Turns in one plane each, and the order they were made in; the first pair answered:
turn z75:
[  5 -17   1  12  -7 -10  -3  -2   0   0  -9   2 -17   6   2  -7 -18  11
  26] => [ 18 -17   5  21 -11 -15  -5  -3  -4   2  -2   9  -9   6  -2   1 -14  -1
  16]
[  2  13  16  34  -4 -21  -6 -10  10 -20   2  -9 -14 -21 -18  16  -6 -12
 -22] => [  4  29  18  24  -1  -8   1   8 -10  10   4   0   7 -24   4  17  17 -22
 -23]
[ -6 -16  17  18  16  -8 -22  -3  -8   7  12   8   1   9   5  27   3 -17
 -17] => [-18   0  13   3  15   3 -14   7 -16  19  -1  10   5   7  25  18  16  -8
   0]
[  5 -16  -3   9   7 -14  -1 -12   0 -15  19 -25 -24  15 -19   4 -14   7
   1] => [ 20 -10   6  18   7  -8   0  -3 -19   7  28 -13  -5  15 -16   9   6 -19
 -11]
turn z321:
[-23  16  -6  -4  -5   3  11  32  11   0  27  17   6   2  18   8   8  -2
   4] => [-13  14  -9  -6 -10   2  21  32  14  -4  31  15   6  -4  10   2   5  -5
   3]
[  5 -13   8  22 -15   9   2 -17  23  -8   6  33  13  -5 -17  16 -19  -4
 -26] => [ -4   3   7   5   9  -6  18  -7   0 -12  -2  -9  -6  -1 -13 -38 -11  31
  35]
[  0  23  -9 -30   8   5  27  15 -21   7 -10 -23  -2 -15   2 -49  12   4
  35] => [-16  11  -3   0  -9  26 -28  13 -16  18 -19  28   7  -6  39  36   8 -14
 -23]
turn z87:
[ -9 -23   8  18  16 -27 -43  -2   0 -13 -21 -13 -22 -11 -10  48  -9 -25
 -33] => [-17 -23   1  11   6 -17 -38  -7  17 -20 -33 -13 -29 -13  -4  45 -22 -16
 -35]
[  7   7  -3  -2 -24   5 -16  -3 -11  19   6  22  10   1  10  31   4  -8
 -35] => [-21   7 -18 -23 -13   6 -13  -6   2  -4 -25  -2 -19   7  24   6 -14  33
  -2]
[-18  -9 -10  14  25 -29 -23   6 -18 -21  -9 -43 -49  11   8 -14 -15  22
  29] => [ 31  -3   1  37  -5 -20 -20   7 -18  12  30   4   4  -3 -13  30  13 -49
 -39]
turn z358:
[  5  17   0 -13 -13  16  18   3   2  12 -11  16  18  -1  22 -16   5   8
  -1] => [  4  12   4   0 -11  11  10  -3  -4  13   1  22  18   6  30 -13   8  14
   2]
[ 31   6  -1  -9  13 -20   0  19   3  25   2 -33   7 -43 -29  -4  46 -48
 -31] => [ 23  10   5  -1  17 -11 -13  26  -7  36  -2 -25  13 -37 -12   9  53 -52
 -38]
[-30  -2  -6  -3  24  -2 -38  13  -7  -4 -31 -12 -19   2  31  29  -4   6
  -4] => [-31  -7   3  14  27 -11 -43   2 -15  -9 -12  -7 -21  12  27  30  -4  15
   5]
Now pairs of rows:
Between the rows of a pair lie two turns.
[ -9   7   3 -10  13   4   4   4 -13  -7 -22  -2  -8  10   5   8  -7   3
  15] => [  3   3   4  -7  -1  15  11   1  -2   3 -17  16   8   7   0  18  -7 -20
 -10]
z321 z75
[ 12  10   2  -5  -4   2  24  -1  -6   5  13   4   8  -2  -8 -30   8   4
  21] => [ 16   6   2   2 -17   9  17  -4   6   9  16  20  15  -2 -14 -10   8  -9
  -3]
z321 z321
[-10  -8  -7 -18  -6  20   7  13   4   2 -16 -18   1 -20   5   6  10  -9
  -3] => [-14 -14  -4  -8   6   4  -1   6  -5  -8 -12 -30 -11 -16  -1   2   7   0
  17]
z87 z75
[  0  10  -5  -8   7  -5  35   0  -4  -9  -9 -26  -3   5 -11 -56   2  16
  46] => [-13  18  13  21  24  -5  -5  14 -47  27  -5  -1  12  15  27   1  34  -9
  24]
z87 z321
[-21 -15  21  12  10  16  15  -1 -12  -3  33 -24 -20   2   3  11   0   9
   2] => [-18  -8  20  -1   1  21  32   2  -9  -2  31 -30 -14  -1  -2  -6  -3   5
   8]
z87 z321
[ -3   9   0  -6 -11  20  11  -4   2  15  13  28  31  -6   9   7  13  -5
 -17] => [-17  -7  -9 -10 -13  17   7 -13  29 -22  -2  12   2  -6  -2  -5 -17  27
   0]
z75 z75
[  7  -2  -1  15 -32  26  11  -3  23   5  33  19  28  10   8  19  -4   5
 -16] => [ -1  10  -5 -13 -12  19  33  10  10   4  18 -20  12   2   8 -30  -1  29
  32]
z321 z358
[ 19  -2 -15   6 -22  -3  30   0   6  28 -12  -3  -3 -44 -22   1  14 -46
 -22] => [ -8   0 -29 -17 -21   7  37   5  15  16 -41 -19 -25 -38  -1 -23  -1  -8
   7]
z75 z75
[  7  -3  10  10  14  -8  -6   6 -13   9   8 -10   4   0 -14   0  12 -14
  -2] => [-10  -2  -1  -5  18  -4  -4   3  -2  -4 -14 -22 -12  -1  -8 -11  -5   9
  14]
z87 z87
[ 19 -17   5  -4   6  -8   0  10   1   4   6  -6  19 -18  -9   5  13 -14
 -25] => [ -6 -10  -7 -27   8   3   7  15   8  -3 -17 -16   4 -16  14 -17   3  16
   1]
z75 z75
[ 19 -23   5  21  -1 -16  19 -32  13 -14  30 -12  -2   5 -34 -18 -10  -7
  18] => [ 29 -10   5  -6  -7  -8  30  -5  10   8  12 -16  17 -14 -30 -18   1 -43
  -6]
z358 z75
[-7 -3  1  3 -7  7  3 -9  3 -1  7 30 -6  6 15  4  6 38 21] => [  4 -14  -2   0  -9  -5   8 -14  19 -18   8  17 -11  -3 -14  -8  -6  32
  10]
z75 z358
[  8 -11 -15 -17 -10  -4  -7  -7   4  -6 -19   1   6 -32 -12  -1   1 -23
 -10] => [  8  -3 -16 -24   1  -6   1   3  -6  -5 -20 -11   6 -29  -5 -18  10 -16
   8]
z358 z321
[  9  -1   9   4  18  -4  26 -10  -4  10  11 -11  22  -7   0 -46  13  -8
  32] => [  4   1  -4 -11   5   7  35  -9  19   5  -4  -9  15 -13   2 -46  -3   1
  27]
z87 z87
[ 13 -23  -1 -11 -14 -10  -3  12  15  -7 -16 -18  -9 -15 -19  18 -25 -16
 -22] => [  6  -2   0 -24 -12  10   6  35  -5  21 -24 -10   8 -17  13  11   0 -21
 -13]
z75 z75
[-34   0  -6   4   5  13 -53 -14  -6  -6  -5  17  -5   6  44  21 -10   9
   5] => [-19 -15  -3  14   9  -9 -36 -37   9 -36  22  -3 -18   8  -1  -5 -29  25
  21]
z358 z358
[ 19 -14  12  26   3 -21  -7 -25  11 -26  35  -3 -10   2 -31 -11 -12   4
   6] => [  4  22  12  -1  10   8  12  11 -28  26  17  12  20   1  23 -21  28   1
  23]
z75 z75
[ -8   9  -7 -25   1   1  22  21   3  14 -26 -28   0  -2  12 -42   8   2
  19] => [-21 -12 -13 -16   1  -5   2   3  22 -14 -29 -33 -19   6   7 -26 -18  18
  17]
z358 z75
[-15   1   7  13  13   7 -24   1 -26   2  -1   2   2   8  21  19   5  -1
  -4] => [-15  -5   6  20  16   4 -21 -11 -18  -9   3  -4 -12  10  13   7  -4  15
  15]
z75 z358
[ -3 -20  -4  -5 -14   1 -29 -18  26 -33 -34 -32 -40   2   0  34 -15   9
  -3] => [ 18 -20  12  16   9 -27 -33 -13  -4 -26  -5 -47 -34   4 -20  30  12 -12
   3]
z87 z358
[-13   4 -10 -11   3  27  21  -3   4 -14 -25 -30  -6 -27  -5 -13 -20  13
 -17] => [ -9  -4  -2  -3   1  20   7   0   4  -9 -19 -21   3 -33 -12   8 -14 -12
 -39]
z75 z358
[  9  20   8   1 -14  21   5  14 -15  29   1  19  20  -1  24  16  27 -21
 -10] => [-10   9  -9 -11 -29  33  12  -5  18  -1 -13  25  -1   5  26   6 -10  23
   1]
z358 z87
[-27  14 -19 -25 -23  45   8  21   8  43 -36  23  26   0  30  14  11 -14
 -10] => [-18  17 -10 -23  17   5  31  15 -23  25 -18 -28   4   0   1 -49  17   7
  55]
z321 z87
[  1  -4   4  18  -1   2  -6   2 -14  17  17   9   8   9  15   5  12   9
   5] => [ -9 -13  -2  11   0  -1  -8  -6   2  -1   8   0  -8   9   8  -4  -6  26
  12]
z75 z75
[  8  -4  10   9  16 -23 -17  20  -9   4  -4 -25  -5 -11 -17  16  13 -34
 -15] => [-12  -7   2  -2  24 -21 -17  17   3 -14 -23 -38 -24  -9  -9   1  -5  -8
   8]
z87 z87
[ -2 -12 -17  13   4 -13 -13 -25  12 -22   7   0  -3   5  -2 -11 -14  30
  27] => [  4 -17 -10  31   4 -13 -26 -27   2 -13  15  16   8   6   0  13  -6  13
   9]
z321 z87
[  8   3   5  23  23  -4 -15 -23  -7 -16  14   4 -13   8  -5  15  -6   1
  17] => [ 18   9   9  18  16   4  -2 -13 -21   5  23  15   8   4  -3  14  14 -18
   9]
z321 z75
[ 11  10  23  -4  24  -4 -18  26 -34  -9   8  -3  -7  11  -3  15   3 -21
   0] => [ 10  17   8 -35   3  10  17  29  -4 -21 -12  -8 -10   4 -11 -21 -18  -8
   8]
z87 z321
[  5 -10  -6  -9 -15   0   4   0  15   1   0  16   8 -16  -2  17 -14 -19
 -28] => [ -6 -15  -3  -2  -7  -3 -11  -6  17 -10  -7  12  -8 -11   4  23 -22  -4
 -21]
z87 z321
[ 26 -20  14  28  20 -27 -10 -14 -23  -6  24 -13  -9   6 -15   6  16 -11
  29] => [ 28 -14  -4 -19  13 -20  18   9   2  -5 -17 -39 -14 -17 -27 -19   2 -29
  17]
z358 z358
[  7  14   0   0 -27  23   5  17  -3  30   1  38  34   1  16  20   9 -28
 -24] => [-14 -19 -11   6 -11  -4  -7 -15  33 -35 -18  -4 -26   9 -12   1 -45  20
   4]
z87 z75
[ -1  -3  -5 -32  -2   7  18  13   9  28 -27  -6  35  -7 -17   4   4 -24
 -14] => [ -8 -14  -9 -32  -1   2  16   2  27   2 -34 -19  17  -8 -29  -3 -19  -5
 -10]
z75 z75
